A state moves one step at a time under one of 8 hidden systems, and each row is a state written as 22 numbers. Each run below is a few steps of one system.
J_180, run 1, 9 rows:
228,206,-99,-43,-172,121,609,79,-260,-70,213,50,230,146,-259,-11,110,337,297,126,-208,-117
2,145,50,-223,-289,-400,-106,-32,233,-39,36,-470,4,-27,2,194,-42,-235,-469,162,70,283
-27,-152,15,204,391,13,536,262,115,124,209,333,336,-114,-26,345,46,112,90,-55,12,-174
-64,-263,-35,-205,-446,-428,-131,-220,10,119,-279,-402,-178,-74,190,193,-130,149,76,140,-240,-32
79,-328,159,251,587,57,139,382,217,-75,-110,41,114,157,40,-48,76,-407,-141,-91,196,-158
196,-82,-137,-134,-398,-137,274,-113,-328,-52,-175,-204,-23,151,-68,-34,-5,398,449,165,-336,-249
122,-24,155,-22,154,-144,-38,242,266,-190,-88,-399,11,213,-2,-51,49,-563,-540,126,180,181
205,23,-96,89,7,-51,634,139,-156,-24,182,213,329,4,-233,198,51,394,372,73,-193,-277
-49,-126,33,-236,-359,-469,-109,-39,177,6,-185,-586,-113,4,199,163,-65,-203,-420,187,-66,271
J_323, run 2, 9 rows:
28,108,-269,111,319,-96,-124,149,-6,-219,-82,0,194,77,80,-179,160,-74,-169,-139,262,184
62,95,66,-134,-240,-48,414,-19,54,81,202,-107,114,-34,-152,287,-18,150,-30,224,-200,-2
122,-27,42,57,151,-263,-328,33,67,-285,-74,-278,-9,169,-45,-274,25,-153,-107,-91,182,-66
-56,-133,-113,-32,22,-68,511,146,-105,134,-56,-15,137,86,199,305,72,74,-36,140,-155,95
174,-31,127,-63,-217,-164,-154,-67,41,-175,23,-347,-61,58,-200,-384,-24,62,178,-76,-17,-203
-56,-61,-288,87,283,-35,296,261,-104,-18,-103,71,250,96,236,-10,182,-13,-93,-91,111,211
168,115,78,-177,-390,-77,195,-102,103,-20,180,-275,62,-63,-311,-50,-30,226,170,84,-138,-134
28,26,-150,114,369,-147,-93,180,-10,-258,-52,-119,175,214,102,-222,164,-146,-218,-135,259,152
96,27,-15,-155,-252,-129,500,26,3,91,74,-143,154,9,-111,342,3,178,59,225,-214,-44
J_638, run 3, 9 rows:
15,-41,-43,-24,-180,353,144,-62,166,61,-17,-1,-78,-220,-31,-186,-14,132,-95,114,-221,117
-151,3,119,34,194,-190,-272,-53,228,20,226,-39,68,-88,-9,22,-7,-48,-81,-226,251,1
-112,-21,-95,-20,-15,289,83,-46,-23,182,-173,199,-128,-64,179,254,-23,-39,-158,196,-154,167
18,-13,176,102,-28,-108,-433,-207,114,-139,113,-13,-133,-141,-142,-147,-132,107,21,-75,-2,-189
-104,26,-58,109,71,-21,9,229,-218,128,-124,349,-11,-69,226,181,-27,-275,-82,-46,98,166
127,-57,30,76,-227,193,-123,-90,141,-80,-52,-8,-135,-294,-136,-365,-99,160,18,36,-198,-66
-187,-12,66,109,215,-163,-124,190,49,78,151,133,109,-93,134,-34,28,-235,-93,-301,313,135
-39,-60,-106,-44,-150,425,105,-100,173,171,-150,102,-120,-257,49,-11,-35,98,-84,159,-224,126
-156,8,179,84,163,-170,-444,-157,174,-57,258,-27,-34,-99,-31,-92,-59,8,-80,-234,210,-39
J_387, run 4 (9 x 22):
-80,-263,105,8,234,-432,-177,-35,143,65,-173,-109,-30,67,169,592,-100,-158,-149,117,34,-153
179,-252,120,94,208,100,302,53,-206,-77,-184,17,-78,369,2,164,4,13,144,279,-277,-327
187,-34,-175,163,21,-529,97,289,-274,-227,-121,14,239,62,13,-92,40,36,206,-139,98,-128
181,193,-404,-83,-10,197,416,94,-11,-104,-141,-66,247,76,-52,-26,190,182,-96,205,-92,207
120,99,117,-22,-311,-288,208,48,172,-94,363,-232,203,-210,-273,-174,-29,202,24,-59,-41,-24
-49,100,-154,-195,37,-140,100,-82,326,95,-27,-193,165,-52,-6,498,37,-9,-279,184,67,160
143,-160,350,-5,-33,-38,191,-119,156,-33,181,-169,-63,91,-236,197,-102,123,47,235,-261,-368
69,-53,-71,63,155,-567,-45,116,-73,-102,-149,-25,153,93,73,432,-49,-100,-47,65,103,-113
279,-84,-119,43,68,147,399,58,-73,-163,-203,-26,58,197,-95,83,57,159,26,344,-308,-161
J_323, run 5:
347,185,138,-13,-170,-78,129,66,-138,-251,64,-109,21,219,-325,-78,-25,-54,78,192,-102,-205
111,-40,-293,151,58,-328,-10,149,-181,-292,-248,-70,103,52,184,-95,50,42,-247,89,-47,196
86,-145,191,13,-340,-140,452,206,47,14,164,-214,60,-126,-39,-157,-45,26,-67,71,-235,47
38,-183,-153,50,130,-327,-82,137,235,-114,-109,-257,217,-122,24,-262,80,21,45,-268,227,-32
-139,0,-77,-212,-10,39,498,24,90,179,203,-288,238,151,38,86,180,166,39,-26,12,140
258,136,5,-103,127,-125,-49,-8,111,-213,28,-291,160,276,-321,-118,103,-19,213,-61,208,-269
47,122,-288,-69,135,-136,281,39,-254,-156,-83,-141,182,370,130,167,185,115,-140,180,-36,190
349,24,160,18,-287,-212,220,145,-94,-265,26,-263,9,151,-259,-208,-44,-29,15,193,-186,-170
71,-177,-289,167,94,-428,113,255,-96,-246,-210,-158,207,-4,224,-205,100,46,-180,-56,17,177
J_566, run 6 (9 x 22):
261,-60,-110,-52,0,-42,20,52,-181,-150,-426,-156,-88,326,-3,77,25,-147,62,251,-102,-145
-95,-13,-89,112,230,69,295,186,-357,32,52,243,99,210,196,15,124,25,97,-89,23,72
204,-61,-45,-2,-217,54,313,251,73,5,-58,-77,132,-133,-157,-319,38,-13,219,-85,-33,-94
-126,10,21,21,281,25,51,-20,176,-73,299,-173,178,105,0,-204,160,119,-109,-193,166,94
-13,-38,259,-92,-243,-168,165,-28,200,158,259,-101,37,-185,-166,214,-112,26,69,19,-66,-128
77,40,9,-136,160,-90,-115,-143,95,-167,-53,-353,-14,338,-55,88,72,-45,-152,147,49,-36
-61,14,158,25,-5,-122,245,49,-245,100,158,182,3,133,58,377,-53,-16,52,108,-92,-70
272,-30,-106,-48,-71,-32,175,181,-56,-142,-281,-215,42,203,-66,-140,70,-152,35,130,-35,-56
-121,-48,57,132,299,62,293,136,-137,-4,251,127,138,156,117,-29,115,69,-17,-115,40,53
J_222, run 7, 9 rows:
99,-126,-105,184,19,-119,165,217,325,-64,-63,54,178,-396,-14,27,-46,-14,-308,82,-73,115
-175,-246,187,-5,-72,-120,123,5,175,82,100,-232,-72,-92,221,54,-52,-51,-360,87,-147,198
-174,-355,155,-111,30,-31,63,-113,147,202,-9,-281,-72,70,141,27,6,91,158,-91,-56,-136
-42,56,-10,-203,-153,-98,43,-153,-214,-5,71,-275,-23,299,7,-94,79,174,243,-33,-21,-33
196,187,39,-103,53,164,72,-10,-48,-54,23,-36,35,263,-268,6,67,-56,233,49,81,-232
274,178,-220,59,-53,-103,139,119,-49,-203,-81,75,204,-58,-190,-13,35,102,22,104,-35,-36
143,25,82,93,22,69,163,157,111,-105,10,25,9,-18,-67,57,-28,-174,-333,228,-105,84
4,-326,-26,107,74,-70,156,95,233,8,-114,-103,76,-191,103,-18,-19,81,-120,32,-138,-11
-134,-147,125,-96,-109,-51,156,-39,-4,39,97,-314,-71,135,168,-120,44,33,-146,37,-127,166
J_710, run 8:
-91,126,149,-150,93,127,83,-29,112,176,151,-16,7,147,-43,296,37,-211,-85,51,124,32
162,-26,-81,-1,-40,3,47,-161,149,-120,-33,-91,44,-75,-185,51,-30,311,30,189,-203,-166
-29,40,51,-12,-12,-271,-211,7,-170,-21,-106,13,-99,136,103,266,-66,-206,-96,83,59,16
53,-252,-3,72,-126,105,263,127,2,95,-158,58,-44,-146,62,-69,-55,53,100,66,-226,-75
-5,71,-157,35,-37,-291,-145,85,-134,-153,-51,-102,74,36,105,-205,58,-18,-60,-144,149,170
-102,-78,149,-77,22,221,307,152,105,253,105,4,35,9,31,30,55,-170,58,-81,53,36
105,137,-219,-64,18,-66,-28,-133,125,-182,29,-188,170,16,-157,-138,104,298,35,3,30,2
-62,89,206,-105,76,-24,21,-2,-48,120,109,13,-50,216,-10,355,-14,-254,-43,80,91,-35
179,-81,-139,22,-117,59,123,-58,89,-67,-177,-10,26,-144,-118,6,-49,251,88,184,-242,-144
J_566, run 9 (9 x 22):
24,134,-128,-94,21,33,-191,-44,137,38,-198,9,-17,-26,-10,231,-12,-178,-162,114,103,89
-28,-56,41,133,-18,46,-71,-110,-222,-85,-9,149,-155,28,109,-8,-73,155,-64,131,-239,10
32,-42,-90,25,-23,-15,-142,196,-41,76,-276,105,-37,-87,94,-65,-14,-280,59,-118,141,21
-59,-28,-192,63,99,279,25,-111,48,-8,-28,121,25,-119,53,-117,46,281,-11,16,-115,77
-67,-45,112,23,-158,-129,-246,21,-23,52,37,22,-87,-157,16,-216,-82,-77,158,-232,97,-57
-37,162,-213,-104,71,201,-134,-173,232,71,-75,29,50,-122,-48,136,34,89,-86,46,91,112
-49,14,147,80,-187,-114,-250,-171,-192,-75,105,63,-200,-55,22,-80,-144,108,12,14,-142,-35
23,131,-159,-49,20,56,-200,69,60,65,-266,117,-23,-67,29,141,4,-282,-98,19,177,109
-23,-58,-62,153,-23,167,-37,-127,-137,-96,-16,182,-119,-96,86,-114,-46,270,-70,112,-264,56
J_362, run 10:
-105,-377,86,98,455,327,-245,-94,121,19,-292,-38,-244,211,221,-121,44,-117,-39,-2,-16,-132
-107,-108,39,78,121,-224,-61,64,-379,74,-6,182,6,171,126,21,9,39,471,-287,141,-253
-24,239,-296,-89,-84,423,12,54,-220,75,-161,160,-20,56,70,-313,148,-61,119,-111,118,256
-1,207,64,123,-59,-47,7,-90,-13,-117,466,192,140,-188,-226,-149,-45,357,92,-132,-25,-53
-30,182,-68,-98,-451,-73,-90,-36,-85,87,-93,48,-136,-229,77,128,-130,-92,-210,159,-112,276
-42,-181,194,177,234,200,-191,-196,309,-96,121,21,-123,-145,-65,-94,-76,155,-197,75,-147,-111
-133,-168,108,30,-152,-390,-188,-14,-245,114,-121,52,-154,-9,229,243,-153,-93,106,-45,-34,-75
-69,-89,-61,28,236,526,-158,-48,40,51,-207,101,-178,77,107,-266,80,-80,4,-39,30,40
-106,18,77,114,-20,-292,-105,-42,-255,-13,253,179,63,-38,-2,-27,-61,243,332,-254,54,-174
J_710, run 11 (9 x 22):
0,338,44,135,195,1,1,49,-407,-163,309,362,85,245,-77,54,39,19,62,-55,120,-2
133,272,27,-110,-391,361,-30,-53,89,116,-27,194,-140,-266,-240,-23,-112,-102,-6,154,-96,51
45,-9,-14,296,277,-81,-195,-13,56,-325,52,88,-15,-69,62,-63,-30,43,-498,150,-79,157
-277,-170,258,-33,-243,-103,-118,-69,151,326,164,56,-143,-360,126,110,-185,-45,28,-165,-18,20
0,-278,-171,60,319,203,-217,-99,197,-141,-298,-209,-53,77,125,-370,117,104,-14,-63,14,-30
-266,44,172,27,128,-136,-61,-68,-243,140,371,187,29,124,68,119,-11,97,281,-300,178,-110
172,141,-125,-169,-80,545,-123,-147,84,48,-252,14,-141,50,-203,-214,44,-26,237,75,-4,-111
7,215,58,272,292,-99,-128,-25,-284,-292,284,330,36,135,-34,79,-20,127,-187,48,-11,18
-32,85,153,-102,-437,226,-163,-79,101,259,-39,159,-243,-366,-85,40,-204,-159,42,40,-88,23
J_387, run 12 (9 x 22):
0,21,80,-24,-24,-249,191,-9,-349,-111,171,-140,34,351,44,31,55,140,111,31,-83,-49
250,96,-234,-28,-5,-34,132,235,145,-12,-254,38,217,-104,-179,87,43,-159,100,15,145,-80
10,68,-86,26,17,-59,144,-209,-23,-184,241,-87,114,42,-64,-9,40,482,-49,121,-203,23
165,155,75,-98,-282,-258,97,202,71,1,-19,-132,72,-44,-147,157,-59,-329,-126,101,78,54
18,-219,-105,94,224,33,133,-137,298,-48,-20,-39,119,-143,-11,173,8,349,-93,137,-194,-119
45,39,232,-94,-222,-373,178,84,-232,-50,150,-244,-19,270,0,143,-37,-146,-39,104,-64,-14
172,-148,-225,69,248,0,172,147,303,1,-279,29,231,-149,-92,199,45,17,40,71,36,-178
11,60,56,-43,-100,-233,223,-139,-281,-172,258,-193,51,289,-24,51,31,332,36,135,-199,-19
285,95,-113,-30,-70,-191,135,300,224,-23,-211,-48,223,-134,-212,165,-7,-303,-31,63,168,-63
J_638, run 13, 9 rows:
-307,-157,86,-154,-332,-367,-123,-57,-317,231,-110,-134,-231,60,438,208,-101,-140,-34,-33,-48,209
395,175,54,131,222,471,-163,18,80,-227,-149,278,-95,67,-399,-143,-19,-177,65,178,-5,-313
-259,-139,-119,151,-173,-576,56,82,-306,33,175,105,146,-251,316,-59,-41,333,121,-293,-16,155
208,131,127,-201,-174,515,40,180,227,90,-226,-169,-168,84,-188,-215,32,-585,-131,134,87,76
-143,-92,-201,280,389,-185,57,-115,143,-140,331,206,350,-261,-5,1,53,641,38,-189,-1,-61
-218,-51,214,-381,-424,56,-47,-8,-4,378,-158,-355,-321,125,265,140,-46,-503,-160,72,22,279
245,149,-109,276,562,318,-190,-185,200,-325,76,390,129,-42,-373,65,16,314,20,116,-7,-339
-371,-183,94,-89,-494,-591,-33,10,-401,259,40,-107,-166,-84,481,135,-139,-18,14,-144,-89,263
472,246,23,46,193,616,-146,119,230,-217,-272,191,-91,65,-458,-218,21,-411,-53,220,86,-226
J_180, run 14, 9 rows:
36,101,-157,-200,21,-175,-235,-254,-90,-149,-134,-339,-30,352,-3,56,91,133,65,69,72,-29
110,86,115,60,246,284,164,93,-38,-42,-2,174,-55,229,-57,220,17,-250,-229,263,-63,2
223,144,-263,40,-228,-259,-63,-72,-35,-193,-134,69,102,-235,-152,96,-84,283,12,162,-152,-51
-122,-176,93,164,12,-66,150,237,27,22,49,14,-14,-139,260,-100,-22,-188,-414,7,-66,310
62,-117,57,22,-200,-82,166,111,143,156,80,64,130,-323,-177,-97,-71,139,379,-197,-2,-252
-234,-178,20,-138,51,-182,-64,-53,-17,60,17,-413,-26,243,277,-140,108,-23,-44,-176,116,158
92,2,215,-84,186,297,151,31,87,137,41,66,-24,211,-222,176,23,-157,256,38,58,-327
93,131,-277,-105,12,-248,-194,-223,-147,-224,-196,-227,15,257,23,122,69,219,-26,162,-17,14
97,-1,147,131,123,227,197,177,19,-40,-20,192,-76,38,-10,161,-43,-279,-344,275,-141,69
J_222, run 15 (9 x 22):
-200,-490,318,272,99,-51,124,196,-142,126,93,154,-120,-88,268,-227,-87,-31,128,-243,-121,-129
-161,16,-292,-282,-19,79,-331,-231,1,36,-303,-380,-122,221,242,-171,150,-2,-5,-83,158,232
-130,161,246,4,64,305,81,-152,-41,99,522,196,31,22,-213,-162,27,246,322,-222,45,-167
166,281,-223,-114,-111,-396,-244,186,-114,-74,-224,-43,158,33,-89,45,32,-304,159,-171,390,-7
44,328,-9,-1,-23,309,-33,-261,105,4,183,332,-35,-166,-226,372,-95,217,-186,310,-192,29
67,-272,135,346,45,-428,-5,412,-181,-59,-147,290,3,-178,153,3,-147,-294,-24,-103,10,-116
-174,-47,-275,-137,39,321,-210,-300,104,78,-324,-95,-215,-13,288,108,34,100,-332,239,-144,320
-215,-322,377,256,119,56,67,87,-108,89,361,176,-85,-90,116,-395,-50,99,204,-349,-47,-156
-110,173,-362,-336,-35,-80,-321,-103,-7,73,-294,-309,23,187,153,-52,165,-176,72,-187,372,236
J_362, run 16, 9 rows:
-122,234,-184,-9,-22,29,-82,-10,-123,-39,35,97,5,-14,171,45,49,-44,-331,51,52,398
101,-135,197,140,-60,150,107,-38,146,8,113,142,-61,-224,-187,-26,-136,175,83,93,-245,-256
-106,-50,-57,25,-99,-346,-310,25,-86,-47,-139,-111,-77,-61,221,-41,-59,-136,-187,-74,92,193
-111,-141,232,42,190,431,112,-32,69,174,100,162,-138,47,14,22,-9,-49,41,30,-91,-111
-8,-16,-97,-38,-174,-332,-313,-74,-120,-50,-108,-98,-18,-53,11,-142,-47,102,273,-202,103,-99
-172,169,-17,-26,159,399,39,-54,-130,102,93,205,-76,148,120,87,79,-67,-148,61,23,225
140,-28,-36,74,-180,-124,-107,-100,20,-78,-10,64,20,-238,-197,-115,-100,296,299,-50,-115,-268
-157,131,-88,41,0,-38,-148,15,-189,-30,-7,94,-75,31,255,37,5,-137,-347,43,33,369
65,-188,197,136,9,238,55,-25,156,79,53,187,-82,-220,-145,-68,-121,119,175,15,-186,-295

Name the system that made each run.
run 17:
140,-110,447,73,-49,-159,-155,-168,146,-189,177,-185,-215,74,-202,124,-197,-26,-233,285,-244,-260
-26,-314,-231,18,210,-141,432,183,-137,132,-299,-1,166,180,266,302,115,86,168,52,-76,-74
 -> J_222
run 18 (2 x 22):
-207,-269,306,-13,114,-241,-237,-167,467,89,153,-289,-88,-146,86,231,-115,-71,-349,21,6,-6
-45,-208,-94,136,268,-90,163,195,-260,170,-185,357,111,72,150,252,29,6,456,-172,84,-295
 -> J_180
run 19, 2 rows:
-72,-98,172,58,305,436,462,33,44,51,341,52,90,191,-39,-131,137,164,48,-9,-103,-55
121,-173,92,7,-137,-560,132,193,138,-56,92,-299,234,-116,-131,-89,-33,15,220,-212,115,-216
 -> J_566
run 20 (2 x 22):
81,124,-138,-8,71,72,-289,-280,-231,-243,-105,-11,-132,239,-26,-84,16,235,48,134,-102,-63
114,242,10,78,-13,230,-86,116,-121,-102,-67,233,-113,13,-43,-35,-26,-298,-278,158,4,181
 -> J_180
run 21 (2 x 22):
-116,31,-17,-47,133,354,-170,-376,-253,-104,93,-72,-198,348,58,-305,113,373,170,-11,-129,-32
43,272,-48,-6,-212,-337,-151,214,-128,142,10,325,142,-271,-136,191,-99,-228,283,-255,323,-82
 -> J_566
run 22, 2 rows:
62,208,-73,-255,-218,-86,-295,-122,-86,53,-250,-151,-141,171,-38,193,-34,-213,65,102,123,4
-73,-36,-177,40,423,271,37,-202,166,-31,26,62,102,94,10,134,123,340,-23,72,-38,-49
 -> J_362
run 23, 2 rows:
-128,30,62,6,154,453,-97,-5,7,313,-36,431,-113,-97,0,116,-33,-154,266,-154,134,-126
-64,80,-194,-33,30,23,-557,-407,-75,-153,-113,-52,-155,17,37,-210,-5,331,80,-63,4,3
 -> J_180
run 24, 2 rows:
-179,-34,184,-188,29,-13,22,-57,35,264,104,-130,-41,180,46,216,14,-138,160,-103,148,-80
80,106,-104,-101,-206,-153,-131,-192,-115,-24,-41,-23,-9,-3,-132,58,-52,244,304,13,-41,-183
 -> J_222
run 25:
41,-82,26,143,-213,147,127,159,-243,44,-72,268,-102,-176,43,-263,-80,27,190,-52,-170,-40
-100,0,-228,-28,31,-77,-181,16,10,-92,-102,-198,40,3,178,-342,112,-9,-121,-201,179,280
 -> J_387
run 26, 2 rows:
-123,-145,293,-81,288,-55,72,-88,175,65,288,-267,58,290,-64,101,70,16,109,-109,129,-224
-51,111,-325,-242,21,95,70,-190,-159,149,-277,4,9,221,115,421,92,144,162,169,-24,26
 -> J_638
run 27, 2 rows:
204,15,198,-80,72,93,408,44,220,27,161,-79,149,112,-343,279,4,18,119,195,-95,-306
114,52,-118,-6,0,-593,-81,-110,-41,-159,-5,-105,177,44,-102,409,-59,250,95,83,14,-208
 -> J_387
run 28:
-56,312,-136,-91,254,-5,23,23,74,-13,251,31,297,121,-135,74,166,13,60,-212,365,69
161,303,-84,-235,-3,99,78,-172,90,-72,15,-191,60,252,-233,327,60,26,-110,302,-21,-22
 -> J_323
run 29 (2 x 22):
-182,-133,117,50,119,-19,-173,-149,130,-37,188,-137,-51,-32,95,-145,-5,120,-138,-107,-2,57
-122,-5,128,-110,-72,102,33,65,-53,254,-38,70,-130,48,104,182,-27,-277,36,-22,67,46
 -> J_387
run 30:
77,-146,107,269,62,-41,45,190,228,-109,28,123,33,-321,-26,-97,-96,-108,-333,73,-103,49
-224,-139,61,-55,-166,-345,-69,-47,169,193,119,-110,37,-270,130,159,-85,48,-17,-153,46,71
 -> J_323
run 31, 2 rows:
-37,-149,-55,81,283,-50,-9,-119,321,-99,136,-170,181,-85,-55,-93,78,308,-41,-93,16,-80
-113,197,59,-230,-77,-129,162,68,-105,158,178,-152,113,239,6,178,95,-178,92,-108,234,91
 -> J_323
run 32 (2 x 22):
229,-146,-266,131,307,574,46,179,175,-64,-504,177,-31,-56,-6,-246,109,-165,-52,115,-44,-23
-106,-176,146,262,101,-598,176,203,-216,-140,399,14,246,-28,90,-177,7,219,138,-329,67,-95
 -> J_362
run 33:
51,97,-296,-83,-214,-29,219,-118,-519,-94,-146,-11,-11,247,126,-7,81,364,210,178,-257,68
257,13,240,120,211,381,-47,147,-24,-204,-73,41,-145,269,-217,-338,32,-331,-14,85,8,-207
 -> J_222
